In the rows, zero is written as 128.
A single turn carries every row of the set below to another of its rows. Some are shown first; where does it send the rows asked next?
bom: [110 145 113 148 131 112 148 132 125  98  91 147 135 127 123 137 151 146
 130 113 140 143 131 160 124 144]
kiguv: [113 103 139 112 143 135 121 134  98 123  90 128 122 137 105 110  98 127
 136 124 171 116 137 119 141 124]
Fuv: [134 120 137 138 151 125 113 127  89 104  91 142 148 136 112 118 146 156
 107 143 133 128 114 139 128 150]
dakil: [106 136 136 115 134 128 104 151 117  94  99 139 119 118  95 105 151 161
 149  94 144 145 131 145 128 139]
til: [113 131 135 129 147 102 105 157  94 132 110 112 126 127 124 103 139 154
 114 107 162 156 150 123 110 109]
dapem: [130 110 121 135 130 138  97 152  93 106 108 127 140 102  96 146 116 122
 143  89 131 125 122 151  93 119]
Tapu: [137 123 134 125 123  75 109 150  97 119 133 159 151 118 106 135 129 135
 145  98 149 133 131 131 120 127]
bedu: [144 103 128 125 154 129  88 152 117 118  95 121 125 108 144 128 133 123
 118 123 161 137 120 133  85 135]
vukin: [120 103 118 140 166 137 112 126  89 106  80 144 142 136 121 122 135 161
 118 135 144 127 117 121 125 137]
zif: [121  96 139 104 138 140 125 137 100 119  98 139 132 127 106 124  98 120
 142 125 159 116 146 126 142 114]
lizul: [151 134 112 105 126 120 103 147 134 113 112 163 156 128 123 119 118 125
 151 119 130 135 111 139 138 136]
pomop: [103 128 129 122 136 126 102 145 122 100  87 129 128 120  85 103 151 152
 154 104 171 110 134 133 119 129]
Vuba: [114 122 113 132 135 143 129 166 114 107  98 129 105 100 120 125 109 123
 159 110 165 133 110 152 111 126]
Siv: [120 109 136 141 124 141 124 119 140 126 108 136 151 116  80 115 136 155
 144 127 148 127 103 134 103 129]
Vof: [105 107 146 133 136 125 142 103 102 115 118 142 145 133 104 122 114 136
 118 124 152 164 127 123 122 124]
feso: [145 149 111 128 151  91 114 154 116 133 107 152 152 106 135 111 137 134
 120 130 152 133 102 126  94 129]
Nit: [124 124 109 127 143  98  98 139 100 129 101 110 145 109 131  87 129 165
 120 110 145 152 137 135 106 112]
Bada: [139 128 107 124 123 145 147 144  99 118 125 132 133 109 125 153 127 134
 156 119 142 127 140 156 112 107]
Zoze: [114 122 132 132 144 114 115 141 127 100 111 137 155 101  89 134  94 109
 152 124 140 132 134 118 129 128]
beto: [ 95 152 131 135 145 124 133 142 118 139  97 111 118 116 109 120 107 150
 162 103 162 136 128 127 106 105]
Likag: [136 149  89 128 142 113 105 137  97 132 102 142 108 134 115 139 114 131
 141 109 118 140 142 145 127 106]
gen: [114 115 106 140 138 126 130 140 110 136  85 124 157 112 133 116 114 140
 122 112 146  99 130 132  94  94]
Vug: [146 112  97 131 144 118 121 131 102 147  86 131 113 129 124 115 130 165
 142 105 135 146 112 144 105 151]
kani: [120 146 118 125 146 115 124 137  96 137  97 135 116 126 112 144 118 136
 149 115 113 136 161 144 132 102]
vogek: [101 148 134 102 152 117 110 138 118 111  98 139 128 129 134 115 148 108
 119 117 139 138 162 135 122 126]
Zur: [147 108 139 129 126 143 109 135  90 119 102 136 144 119 117 137 142 141
 104 141 153 138 116 144 101  95]
Lil: [ 91 133 150 137 130 110 135 120  97 116 108 133 154 135 116 128 132 116
 108 114 163 150 127 121 114 115]
pobe: [130 138 131 138 123  93 117 141 110 114 136 134 149 122 109 140 145 148
 147  83 146 159 123 131 110 142]
Zod: [103 142 113 129 145 129 140 121 106 135  98 112 127 102 101 113 113 165
 152 105 161 125 123 130  92 113]
gilo: [135 131 129 119 133 101 103 140 110 159 118 139 120 122  99 122 127  93
 128 107 140 119 129 119  98 112]
desig: [159 125 108 112 120 117 105 150 127 113 112 162 162 120 128 120 122 130
 132 126 125 130 110 149 126 132]
beke: [137 148 145 107 145 136 106 127 111 127 131 147 117 141 109 112 160 146
 139 134 149 135 109 125 121 139]
gebor: [146 104 100 120 142 140 130 134  97 136  90 138 109 134 128 113 131 166
 141 114 138 143 107 139 112 145]
pigat: [129 105 131 134 122 143 111 124 142 127 116 128 142 116  86 116 139 139
 144 123 160 124  97 132  94 138]
Folir: [116 138 100 146 146 116 155 135 110 119  89 163 119 145 128 140 144 144
 131 108 143 128 133 138 108 133]
fomi: [107 137 140 136 141 102 110 140 114 113  90 124 160 108  97 139  93 110
 146 106 136 129 137 130 120 122]
paf: [138 138 141 102 141 132  94 116 117 132 129 143 120 137  88 125 147 132
 139 135 173 129 122 128 117 131]
vuse: [142 150 125 139 152 101 105 149 123 122 114 130 150 123 136 108 140 144
 120 123 158 132  95 125  97 154]
Nofen: [132 127 134  91 136 150 124 133 107 117 109 146 127 115 152 126 139 118
 137 133 162 139 102 127 106 115]
sodu: [139 128 115 119 134 111 109 149 113 162 110 137 104 125 113 127 121  95
 140 103 147 127 127 124  98 105]
ninoz: [121 154 113 107 143 127 104 128 143 117 103 141 121 135 117 106 142  95
 129 118 136 151 140 131 112 123]
pez: [118 129 103 137 145 122 136 144 111 136  95 132 154 125 145 113 119 145
 119 122 138 102 138 123 105  95]

gilo goes to Siv
Nofen goes to Vuba
And these:
vukin goes to Likag
pobe goes to Lil
desig goes to zif
beto goes to vuse
ninoz goes to pomop

